In the rows, zero is written as 128.
Rows swapped in pairs by one turn or mirror: which row each one swaps with
The rows were stretched afterwards, more along some directions than others.
lup: [136 108 122 148 121 115 176 105 145 137 167 154 118 130 160 112 137 146
  97  92 108 121 128 137 137 161 119 126 151  86 141]
fesi: [149 118 131 142 109 119 162 121 144 158 134 132 141 157 120 123 146 139
  86 111 127 156 134 136 131 145 122 148 141 130 116]
supak: [126 139 127 117 112 101 139 118 118 135 137 145 101 126 143 129 115 112
 115 116 101 104 119 132 141 147 111 121 142 109 126]
tisa: [142 112 141 121 127 119 153 126 136 132 140 139 126 135 131 118 138 145
 110  96 134 118 127 147 127 147 132 128 148 125 135]
Gugif: [128 110 123 135 127 106 169 113 141 140 163 167 114 126 159 110 145 137
  96  91 105 115 121 132 142 158 115 108 153  78 136]
kiza: [133 123 148 120 126 119 156 129 131 138 139 141 122 138 128 121 135 140
 110 100 129 132 123 147 136 151 122 122 145 122 128]
beme: [149 122 126 150 100 120 159 129 146 146 132 134 139 148 120 127 145 140
  89 114 132 155 133 135 131 139 128 135 142 125 125]
vaz: [134 129 121 129 104  94 148 116 122 140 136 149 104 125 157 139 116 123
 119 121  99 112 131 133 144 162 121 143 145 114 126]
tagi: [139 122 142 128 119 119 154 131 135 135 135 134 121 135 128 121 138 142
 113  99 133 126 127 151 131 155 129 128 147 117 136]
mep: [135 102 111 152 132 107 178 113 158 145 154 129 119 163 157 117 121 150
 102 105 114 132 129 123 113 152 131 173 159 112 137]
Lol: [123 123 116 117 130 102 140 114 132 142 141 144 105 107 155 127 111 112
 126 133 121 100 120 138 134 148 126 135 170 123 136]
sug: [131 104 123 115 102 110 149 122 129 128 150 128 130 133 141 159 117 147
 103 161 134 169 130 135 140 151 127 149 139 144 130]
dezop: [140 103 126 118 105 114 145 117 135 116 150 124 127 132 140 163 123 159
 107 148 128 162 138 133 147 149 127 149 125 137 128]
zonir: [142  98 121 116 111 106 143 125 126 142 151 129 142 134 148 155 128 157
  95 156 138 161 142 130 137 151 128 165 133 148 123]
Kega: [140 109 118 141 123 107 173 102 141 132 166 168 113 125 158 112 136 141
  88  87 102 123 126 137 150 166 110 116 144  78 139]
dib: [141 111 122 143 115 127 167 127 155 146 137 127 142 156 124 126 143 141
  99 117 135 149 134 136 123 136 132 142 147 127 126]
Veb: [134 124 126 116 113 104 138 128 123 150 131 146 112 117 150 136 125 117
 109 124 118 118 128 137 139 157 116 126 139 123 124]
Bov: [145 118 125 146 110 125 163 121 148 147 138 135 141 145 124 117 142 140
  93 108 135 143 129 128 128 139 124 139 141 122 131]
zutu: [135 120 140 118 130 122 156 132 131 138 138 150 129 133 131 118 136 138
 102 105 136 124 124 148 127 154 126 123 153 118 137]
mova: [133 123 126 123 107 110 145 120 131 137 136 145 105 111 145 135 122 121
 122 137 110 122 129 136 142 151 123 120 146 126 125]
mab: [145 119 126 140 113 123 160 124 143 153 134 132 139 158 121 128 135 145
  91 108 136 151 137 135 126 142 121 145 132 127 125]
nepur: [138 107 118 146 125 109 171 104 140 130 160 163 112 127 155 115 140 144
  97  88 104 113 131 132 148 155 110 116 142  82 141]
pozu: [142 109 120 126  97 103 146 116 133 140 142 139 135 126 153 156 126 146
  89 159 131 173 136 131 153 155 128 153 125 133 129]
dedam: [122 145 132 132 112  91 143 118 116 155 126 140 101 133 157 134 106 114
 119 125 102 118 115 129 144 157 116 145 150 110 125]
soga: [132 115 135 120 124 116 158 127 134 133 147 144 125 135 133 126 136 142
 103  99 128 128 127 150 135 161 125 123 142 111 138]
Nipa: [136 109 108 147 135 106 176 112 159 144 149 137 119 166 160 121 120 150
  97 102 112 132 130 121 116 158 126 171 148 105 135]
Ririd: [145 104 121 106 109 108 145 124 130 131 172 124 135 122 139 159 116 155
  83 149 141 168 131 128 147 157 122 146 140 134 134]
mimup: [139 121 140 122 125 118 153 135 129 133 146 143 124 130 135 128 139 142
 104 106 135 132 124 149 135 157 130 116 153 119 136]
Fogep: [134 113 115 143 130 106 178 119 161 145 150 134 117 157 157 111 117 147
 101 102 114 130 122 123 113 154 129 170 160 109 135]
gur: [140 115 140 125 123 119 159 129 134 134 146 139 126 127 134 126 136 144
 107 103 135 131 128 151 137 161 126 125 148 117 140]
rebin: [131 111 117 143 125 110 172 108 145 132 161 159 115 131 161 115 138 142
 101  94 105 116 126 136 145 162 121 121 157  81 141]
pep: [129 103 129 114  98 109 141 125 131 138 155 137 130 131 138 160 135 147
  89 158 126 170 136 133 152 145 132 137 129 141 118]
lus: [144 111 123 142 108 119 162 132 149 153 129 129 146 153 122 120 146 142
  89 120 141 156 135 134 122 135 126 141 140 132 126]
redi: [143 120 122 148 108 120 160 121 147 155 130 131 144 148 129 120 143 137
  96 112 138 146 131 136 127 137 127 142 134 124 127]
givik: [146 119 126 140 115 125 156 120 148 153 136 129 147 151 123 125 147 138
  91 124 142 150 134 138 128 141 126 145 140 136 122]
Busa: [131  95 117 111 108 114 145 124 142 129 147 137 128 129 138 152 122 145
 102 153 144 153 136 134 134 144 136 161 150 150 136]
meri: [122 134 121 112 123 103 143 126 123 143 130 138 107 106 154 127 116 112
 122 131 121 105 116 134 135 149 121 127 156 118 133]
vedo: [140 108 111 145 124 103 181 121 158 143 152 136 116 154 156 120 122 144
 103 106 117 135 122 126 121 159 135 156 162 102 136]
Dok: [134 113 115 148 127 105 178 115 157 144 151 134 116 156 158 117 121 151
 104 104 111 138 125 124 118 159 133 163 156 102 135]
babo: [139 108 121 156 112 105 175 101 140 134 160 165 112 137 154 112 139 145
  96  81  96 119 127 134 151 156 115 119 142  77 135]
pazun: [137  90 114 115 105 107 144 115 141 134 153 138 130 122 143 150 135 149
  91 155 139 158 140 129 153 145 129 146 117 140 126]
kab: [138 108 106 151 127 101 176 111 158 150 153 136 120 161 158 121 124 147
  97 106 112 137 131 121 124 160 131 167 148 107 134]
kurag: [146 100 116 121  97 113 148 118 139 130 145 128 137 126 145 146 125 150
  96 157 129 164 137 130 148 147 132 155 129 138 129]
tabad: [139 114 145 127 129 119 155 128 134 140 140 137 129 138 137 124 134 145
 107 103 135 127 127 149 132 152 126 130 144 118 135]
Gole: [126 123 124 119 109  92 150 117 122 147 147 143 106 123 155 134 117 116
 113 131 107 121 125 130 151 155 117 123 141 108 126]
Fup: [124 131 115 117 117  96 138 116 120 142 144 147 102 112 153 136 115 116
 122 132 108 107 119 129 152 154 120 124 142 109 133]
som: [138 115 128 145 114 106 172 110 138 132 161 167 109 121 158 112 137 136
  98  86 104 119 119 133 148 162 119 111 163  72 140]
bip: [137 102 125 119  97 101 146 117 129 140 144 144 136 143 140 147 127 149
  96 158 135 160 138 130 151 154 126 166 134 149 119]
sati: [138 101 107 148 131 108 179 111 168 140 157 139 125 160 157 116 125 147
  94 113 116 136 129 126 121 152 129 160 151 104 134]
pupip: [123 136 125 117 117 104 137 116 115 145 139 148 110 121 143 132 126 110
 113 129 102 112 119 137 144 153 113 128 145 120 116]
palo: [143 108 132 108 108 117 142 126 134 128 150 125 145 127 141 158 123 152
 101 155 143 166 140 135 141 150 129 152 133 154 123]
geled: [146 116 124 146 107 119 161 124 146 158 136 136 143 150 123 120 144 134
  86 118 134 150 130 131 128 141 127 147 138 128 126]
dutup: [126 140 120 120 114 100 138 124 122 145 131 139 107 111 156 125 119 111
 117 136 117 109 121 131 144 151 119 126 143 117 134]
vup: [124 139 111 128 119 105 139 112 125 145 131 138 115 127 159 132 117 122
 117 126 101 106 126 127 147 153 115 145 134 113 127]
Gudu: [135  93 125 121 109 121 152 112 137 123 150 119 139 143 140 155 129 154
 114 147 125 154 139 135 138 135 129 153 128 141 119]
reku: [135 110 121 149 119 109 172 103 140 135 166 158 110 128 162 118 133 146
 101  93 102 116 125 136 143 165 116 125 151  78 144]
Vudo: [129  98 123 106 103 110 153 124 131 131 152 138 134 133 135 156 132 151
 103 153 131 163 129 135 139 144 131 139 131 142 116]
rupo: [127 124 125 117 117 102 150 117 127 146 136 149 111 119 153 122 123 112
 117 117 107 104 125 130 138 150 114 133 151 113 123]
Mumez: [124 139 129 119 117 100 143 118 118 145 136 153 104 116 147 140 122 108
 111 127 109 122 120 140 147 158 107 123 142 110 122]
Repef: [133 109 116 109 100 110 145 126 130 131 157 124 142 127 138 164 127 155
  92 168 133 170 138 133 150 157 125 147 124 148 127]
zuzak: [134 110 106 145 134 106 177 114 161 144 158 126 125 152 160 118 118 147
 100 116 117 137 128 122 119 157 132 165 153 105 142]
vub: [139 106 107 155 120 102 180 106 164 139 149 133 116 160 160 116 125 150
 106 111 107 133 127 121 127 157 133 169 150 107 137]
voloz: [120 140 124 117 124  97 146 120 116 143 147 140  99 124 160 141 107 117
 119 127 104 118 113 129 147 160 112 124 153 100 128]
zab: [133 128 114 120 113  97 149 116 129 138 134 136 110 112 150 125 114 112
 115 137 117 110 122 132 144 156 119 139 157 117 134]
kap: [143 113 124 150 113 107 172 104 147 139 161 157 112 132 160 115 141 142
  86  92  96 132 130 136 154 168 112 127 145  81 135]
kupib: [123 131 125 122 113  97 141 122 115 159 125 145 107 110 147 127 121 108
 115 141 122 113 119 136 138 152 121 137 151 130 127]
Bavom: [141  99 118 120 101 115 141 119 141 134 147 126 152 134 140 154 140 156
  92 159 132 165 146 133 146 140 129 154 119 156 117]
tof: [135 132 129 129  99  90 141 123 109 150 145 144  94 118 148 138 113 115
 103 116 103 117 121 135 146 161 117 121 154 106 134]
suz: [131  97 119 115 105 108 143 124 136 133 147 130 132 134 141 155 135 148
 102 155 135 155 135 132 142 136 136 147 129 145 121]
furuv: [146 129 129 142 106 118 161 128 141 164 125 136 141 152 125 120 143 135
  90 109 131 150 131 135 128 145 122 144 139 127 117]
rera: [142 107 127 146 112 113 172 107 142 129 162 158 114 128 156 120 148 147
  97  93 102 129 132 140 147 161 117 117 144  86 133]
Sev: [141 108 127 149 108 115 165 121 150 162 135 141 145 158 129 122 145 138
  84 114 136 154 130 127 131 136 123 142 136 126 122]
vozet: [146 113 121 141 111 124 164 122 147 152 138 134 142 154 120 121 143 146
  93 103 135 140 138 136 127 140 126 144 131 125 125]
pid: [141 112 134 123 129 120 152 126 138 137 143 139 126 130 133 119 136 145
 106  94 135 117 128 146 135 152 128 127 144 118 139]
buref: [130 116 120 142 120 114 172 109 137 131 160 164 109 122 155 117 141 142
 105  85 103 115 125 137 142 158 116 114 145  76 140]
lub: [137 108 123 112 105 110 149 121 133 128 158 124 141 130 146 151 113 157
  96 157 128 164 127 127 140 147 128 154 137 136 130]
kupep: [136 112 122 146 114 109 179 108 142 139 158 166 106 132 160 118 134 143
  94  89  96 127 129 139 147 168 115 124 148  75 137]
lugar: [139 104 122 122  95 110 145 125 128 126 148 122 130 138 140 168 126 154
 103 158 129 167 135 135 150 148 132 142 128 138 128]

Busa pairs with Lol
kap pairs with fesi
bip pairs with mova
zab pairs with pep
kupib pairs with pazun

Rows swapped in pairs by one turn or mirror: which row each one swaps with
The rows were stretched afterwards, more along some directions than others.
zubi: [129 116 118 125 133 132 150 103 113  96 121 144 117 110 129 137]
bez: [121 168  96 145 115 137 132 101 144 118 131 135 125 132 138 120]
raruk: [126 140 129 134 151 143 130 139 129 128 121 133 124 142 137 125]
Fenu: [119 106 111 174 145 122 166 126 147 113 129 162 115 124 123 120]
lopi: [107 136 101 134 113 147 107 117 151 131 114 144 140 151 137 131]
Viv: [129 116 128 114 124 139 119 132 119 125  94 123 113 164 104 138]
dugi: [124 126 105 126 132 151 103 134 126 134  88 116 152 152 137 132]
dodi: [126 138  97 155 119 162 136 114 138 118  92 134 124 138 128 137]
rutub: [135 107 146 124 142 136 106 136 161 135 116 119 111 129 135 126]
Nulug: [122 126 136 112 114 144 116  99 127 114 108 122 124 114 144 130]
vid: [128 108 143 148 156 117 163 125 139 114 131 126 126 100 137 120]
maben: [128 104 152 119 145 140 121 142 119 127 119 120 119 132 129 136]
Gizi: [118 144 110 149 120 108 141 120 117 114 156 131 119 124 133 119]
zusum: [135 134 127 107 105 129  92 123 146 133 116 108 123 144 132 131]
zal: [138 139 120 138 143 130 135 121 142 122 127 133 114 133 122 126]
Daf: [115 121 106 159 142 133 150 123 160 126 143 135 127 128 132 111]
pamig: [131 130 116 128 132 112 129  98 120 101 115 115 125 118 127 126]
loru: [127  98 116 150 140 131 132 112 147 107 108 111 132 113 130 117]
tezen: [120 128 117 124 119 132  85 120 139 125 114 152 153 149 134 127]
bugo: [123 129 114 149 149 147 128 140 131 135 115 128 118 131 139 129]
pedan: [138 125 118 104 130 132  95 130 154 134 104 120 150 132 143 119]
nidol: [126 153 107 146 125 122 146 104 125 112 131 104 135 117 135 127]
Zum: [117 145 104 153 106 118 143  96 131 103 121 139  91 132 111 121]
duv: [109 131 115 152 130 118 135 108 113 102 140 148 137 136 128 136]
lik: [117 103 138 141 133 110 149 134 134 111 130 142 101 140 105 115]
ruvug: [125 126  98 131 139 148 119 140 140 132 116 110 143 119 132 111]
pefi: [107 140 105 146 116 117 139  80 114  95 124 156 134 127 130 133]
funo: [126 111 136 122 128 116 137 139 120 134 129 103 102 115 115 121]
rabi: [135 138 134 132 135 130 133 137 113 118 116 140 140 124 136 129]
gop: [127 116 153 116 113 114 130 124 100 103 116 130 114 128 110 134]
gola: [116 139  79 159 126 114 128 102 146 114 141 143 132 151 132 116]
feb: [139 138 103 155 151 147 147 123 147 131 123 129 128 121 136 127]
Tam: [124 131 102 155 147 143 114 153 140 128 114 114 144 137 143 112]
Dilo: [125 119 147 109 128 113 139 140 113 128 122 107 111 115 115 121]
tozup: [119 122 101 159 126 133 160 100 140  92 111 158 108 130 138 131]
nov: [117 159  95 138 135 114 133 132 131 136 157 112 132 148 128 106]
Biveb: [137 120 124 116 141 142 106 119 154 127 120 124 147 116 167 124]
Filuz: [131 111 133 143 134 121 127 109 140 102 136 140 141 116 133 117]

feb pairs with funo
Dilo pairs with zal
rabi pairs with Zum

Rows swapped in pairs by one turn or mirror: which row each one swaps with
The rows were stretched afterwards, more along some directions than others.
namil: [107 136 113 132 112 132 106 105 146 140 127 123 141 142 120 124]
Zes: [116 119 138 110 111  93 122 129 118 127 109 121 148 147  95 147]
nadul: [124 150 113 126 123 143 138 102 137 110  94 105 148  97 112 132]
Ruki: [ 97 139 131 126 133 135 121 123 153 127 119 133 128 147 127 129]
pab: [109 149 122 129 132 147 119 116 144 141 118 113 155 134 128 126]
nep: [124 148 115 126 127 143 136 109 137 107  93 104 149  98 112 127]
daroz: [124 124 135 112 116 103 124 122 116 126 112 114 158 136  95 147]
laf: [109 133 125 122 131 127 109 113 154 134 128 135 117 133 124 122]
Pigu: [101 140 122 142 140 134 130 125 159 112 106 137 112 130 128 143]
Nof: [105 142 124 117 118 128 127 104 144 147 120 115 152 135 122 129]
bezuz: [111 128 131 117 134 147 124 118 143 134 134 123 137 128 120 166]
tesa: [119 124 137 110 113  99 123 120 117 127 111 116 158 138  95 148]
Puv: [126 150 115 128 125 151 131  95 148 110  95 104 152  97 112 130]
taz: [125 145 112 125 125 139 138 104 136 107  96 105 150  97 108 135]
suter: [ 94 143 132 117 120 140 128 117 147 130 114 132 129 144 123 130]
mes: [121 152 119 127 130 150 136 105 141 110  89 105 151  95 108 134]
ler: [122 119 133 108 117  99 122 122 117 123 114 116 153 133  94 146]
nuv: [124 147 116 124 123 138 138 104 138 110  94 106 149 100 110 129]
mev: [119 122 138 111 114  97 119 120 119 127 114 118 152 139  97 144]
ven: [ 92 159 122 135 123 117 151 129 128 132 116 122 141 145 141 166]
rozun: [103 149 114 136 125 111 136 119 134 145 111 117 135 142 147 142]
tulum: [129 148 113 127 128 146 132 102 141 108  97 104 148  93 106 133]
vukur: [ 87 159 136 137 121 122 148 117 143 128 115 125 145 154 141 172]
losan: [126 149 118 127 128 144 133 104 142 110  92 104 147  97 111 132]
Pifel: [ 91 153 123 134 107 105 140 118 136 140 107 126 146 155 127 152]
dil: [105 133 138 124 115 120 121 113 147 137 124 134 123 151 138 113]
Puzug: [115 124 142 111 120 104 125 128 118 126 106 117 153 135  95 149]
duze: [122 121 136 111 115 104 115 122 122 124 109 118 149 134  91 143]
migok: [122 120 135 110 119  99 120 126 117 125 111 118 146 133  92 146]
lupuz: [ 94 156 121 140 124 114 145 142 130 136 104 124 137 151 140 142]
kot: [ 89 157 135 129 116 114 140 124 141 132 105 136 134 158 144 156]
lonuz: [127 149 114 126 128 144 134 106 140 108  94 105 148  97 107 133]
Puze: [101 153 121 133 123 123 140 121 138 136 124 128 126 134 141 163]
seno: [106 136 117 123 122 144 115 113 156 131 130 130 126 133 125 133]
vos: [ 97 144 124 133 126 110 132 126 145 134 119 132 126 152 140 158]
felet: [121 122 136 110 118 102 120 126 119 123 112 118 150 135  91 145]
rofu: [104 139 125 120 132 133 120 118 145 132 122 127 133 135 124 122]
maved: [102 161 128 140 106 139 130  99 147 134 114 128 144 147 146 150]
Por: [120 124 136 111 117 102 121 127 116 123 108 116 153 137  98 143]
Pemir: [ 98 142 135 120 117 139 127 112 154 131 125 130 137 141 130 130]
luv: [ 91 158 126 135 124 134 149 127 137 130 117 123 140 147 143 170]
baz: [128 146 115 126 126 141 137 105 137 109  96 104 150  99 108 128]

maved pairs with dil
rofu pairs with ven
Ruki pairs with luv

